In the rows, 128 means zero.
The rows of A fall into 3 groups, which share some directions, and each row is roughly a mix of its group's hidden directions, except one row that fits no group.
A:
[[153 126 128 110 115 168 136 152 103  84]
 [118 126 122  99 114 191 143 145 143 135]
 [ 97  81 110 132 126 140 107  96 141 154]
 [114 113 121 139 152 132 119  98 143 188]
 [105 143 156 151 145 108 121 101 174 142]
 [149  98 150 159 136 108 101 132 116 170]
 [149 100  92 147 151  95 125 117 145 161]
 [166 133 114 102 176 113 106 147 124 111]
 [118 117 144 140 119  79  93 152 158 116]
 [167 156 116 122 131 153 145 141  94  92]
 [137 172 110 103 119 131 141 122 125  77]
 [ 83  96 129 128 143 113 110  97 145 158]
 [153 140 132  93  90  95 160 110 131 132]
 [ 94 126 107  96 169 129  95 145 128 112]
 [130 141 146 136 132 129 117 166  79  90]
 [150 123 141 119 121 112 131 165 135  70]
 [107 159 165 113 131 128 112 161 136  89]
 [122 108 109 119 140 125 131  62 109 115]
 [148  82 144 145 152 151 119 133  88 134]
 [129 103 156 123 103  99 113 157 166 151]
 [158 155 108 157  95 140 164 107 119 131]
 [ 84 156 136 133 122 154 119 101 126 168]
 [142 129 124 170 150 150 146  96  88 131]
 [129 138 135 110 130 143 126 189 123  90]
 [101 156 114 125 159 133 132 139 125  72]
 [131 102 171 126 130  95 115 173 130 141]
 [126 122 114 108  84 116 173 142 160 126]
 [178 103 128 148  93 137 145 125 100 122]
 [102 151 117 114 141 155  92 102 144 163]
 [157 145  89  93 103 137 159 137 115 114]
 [130 134  94 102 124 144 153 143 108  78]
 [100 180 137  94 125 151 119 122 151 126]
 [140 162 122 105 152 152 126 157 109  87]
 [125 128  99 159  99 125 133 174 131  94]
 [ 94 141 122 165 110 173 107 141 138 117]
 [122 144 123  98  93 181 151 130 128 118]
 [121 126 131 143 180 128 103 168 101 127]
 [151 128  82 125 154 111 127 106 115 169]
 [111 165 119  99 123 145 134  87 141 163]
 [115 100 127  76 154 128  93 142 134 119]
 [136 123 157 175  96 141 144 124 141 163]
 [123 163 126 130 109 113 147 131 106  71]
 [153 144 142 144  81  96 159 109 126 134]
 [ 84 124 119 141  94 108 128 110 164 150]
 [ 99 122 107 103 125 145 113 175 102 104]
 [131 131 130 188 124 134 143 157 102 104]
 [136 129 133  97 166 153 101 172 126 114]
 [154 121 133 120  98 147 127  88 140 174]
 [155 186 137 117 139 115 154 130 122 102]
 [154 121 118  95 114 127 108  95 123 176]
 [149 172 138 157 145 136 148  98 125  98]
 [142 139 134  71 150 168 131 143 125 125]
 [101 103 110 161 122 101  97 161 111 126]
 [119 105 157 148 105  88 131 135 150 166]
 [129 151 106 139 101 125 162 160  96  99]
 [108 175 132 102  96 141 137 104 151 115]
 [113 118 110  99 166 154 128 153 126  86]
 [153 136 112 149 129 102  92  88  99 137]
 [123 118 145 100 151  92 143 113 138 177]
 [134 121 123 102 165 117 129 104 127 184]
 [126 120 113 151 120 147  87  84 133 160]
 [137 147 104 162 125 146 142 149  85  98]
 [121 160 140 104  89 104 165 117 151 127]
 [124 134  99 117 117 142 139 132  77  85]
 [111 159 129 104 148 141 109  95 167 152]
 [156 124 150 115  85  88 140 149 131 107]
 [132  95 142 119 120  78 160 139 154 143]
 [139 113 152  95 167 117 104 149 149 157]
 [134 124 160 173 103 118 127 100 150 156]
 [133 103 128 174 138 144 135  90 118 163]
 [143 158 104 138  93 118 132 130 107  80]
 [152 122 123 154 115 127 147  81 143 169]
 [120 152 155 107 127 159 119 162 111  87]
 [ 98 146 118 112 108  79 152  97 127 131]
 [187 128 138 124 115 144 156 109 107 144]
 [127 126 124 101 155 159 152 177 115 110]
 [123 115  75 108 126 161 118 145  97 115]
 [138 136 126 141  78 120 147 125 110  79]
 [106 136 114  79 129 127 113 162 122  91]
 [158  88 119 106 118 111 170 115 130 151]
 [139 142 127  97  99 126 167 102  89 138]
 [107 137 118 152 123 164 112  81 134 159]
 [138 149 118 139 114 107 121 165 123  72]
 [113 130  96  91 156 158  92 109 129 128]
 [125  88 144 116 171  99  96 133 139 121]
 [112 150 136 102 111 100 123 159 174 147]
 [146 130 163 185 103 116 140 127 137 117]
 [122  84 140 152 109 102 129 100 135 165]
 [125 141 142 107 158 177 122 106 155 152]
 [ 90 107 129 112 142  98 115  92 149 157]
 [106 105 128  83 156 155 116 154 148 144]
 [129 137 138 123 165 170 134 172 114 149]
 [146 127 158 146 100 128 133  92 152 169]
 [163 104 107 150  96 149 141  91 121 138]
 [145 133 116 115 132 124 160 173  91  99]
 [115 151 159 103 141 123 119 177 125  97]
 [114 118  87 152 103 165 128  94 140 140]
 [144 138 150 178 148 166 126 131 116 151]
 [120 124 127  89 164 142  91 105 145 154]
 [159 122 155  91 140 109 166 125 140 100]]

Here is one row of each group, with its name. Which group are the others in?
[132 109 144 171 163 144 123 167 109 120]	(113)
[137  88 160 159 134 132 112 164 120 152]	(59)
[137 132 121 126 149 107 119  69 138 163]	(86)

[118 146 172 155 158 114 120 149 157 148]	(59)
[115 146 138 103 187 107 102 134 127 120]	(113)
[147 163 142 109 115 126 122 162 174 110]	(59)
[137 113 143 167  86 106 143 111 149 153]	(59)
[136 129 149 147  78  93 146 107 146 145]	(113)
[109  93 134  95 147 138 106 156 145 162]	(113)
[136 137 115 112  81 114 162 144 147  94]	(86)
[101  89  92 119 142 136  83 131 128 118]	(113)
[130 121 130 147 170 154 114  77 141 136]	(59)
[108 119 134 162 147 140  99 181 119 118]	(86)
[154  98 134  92 154 137 103  96 139 151]	(113)
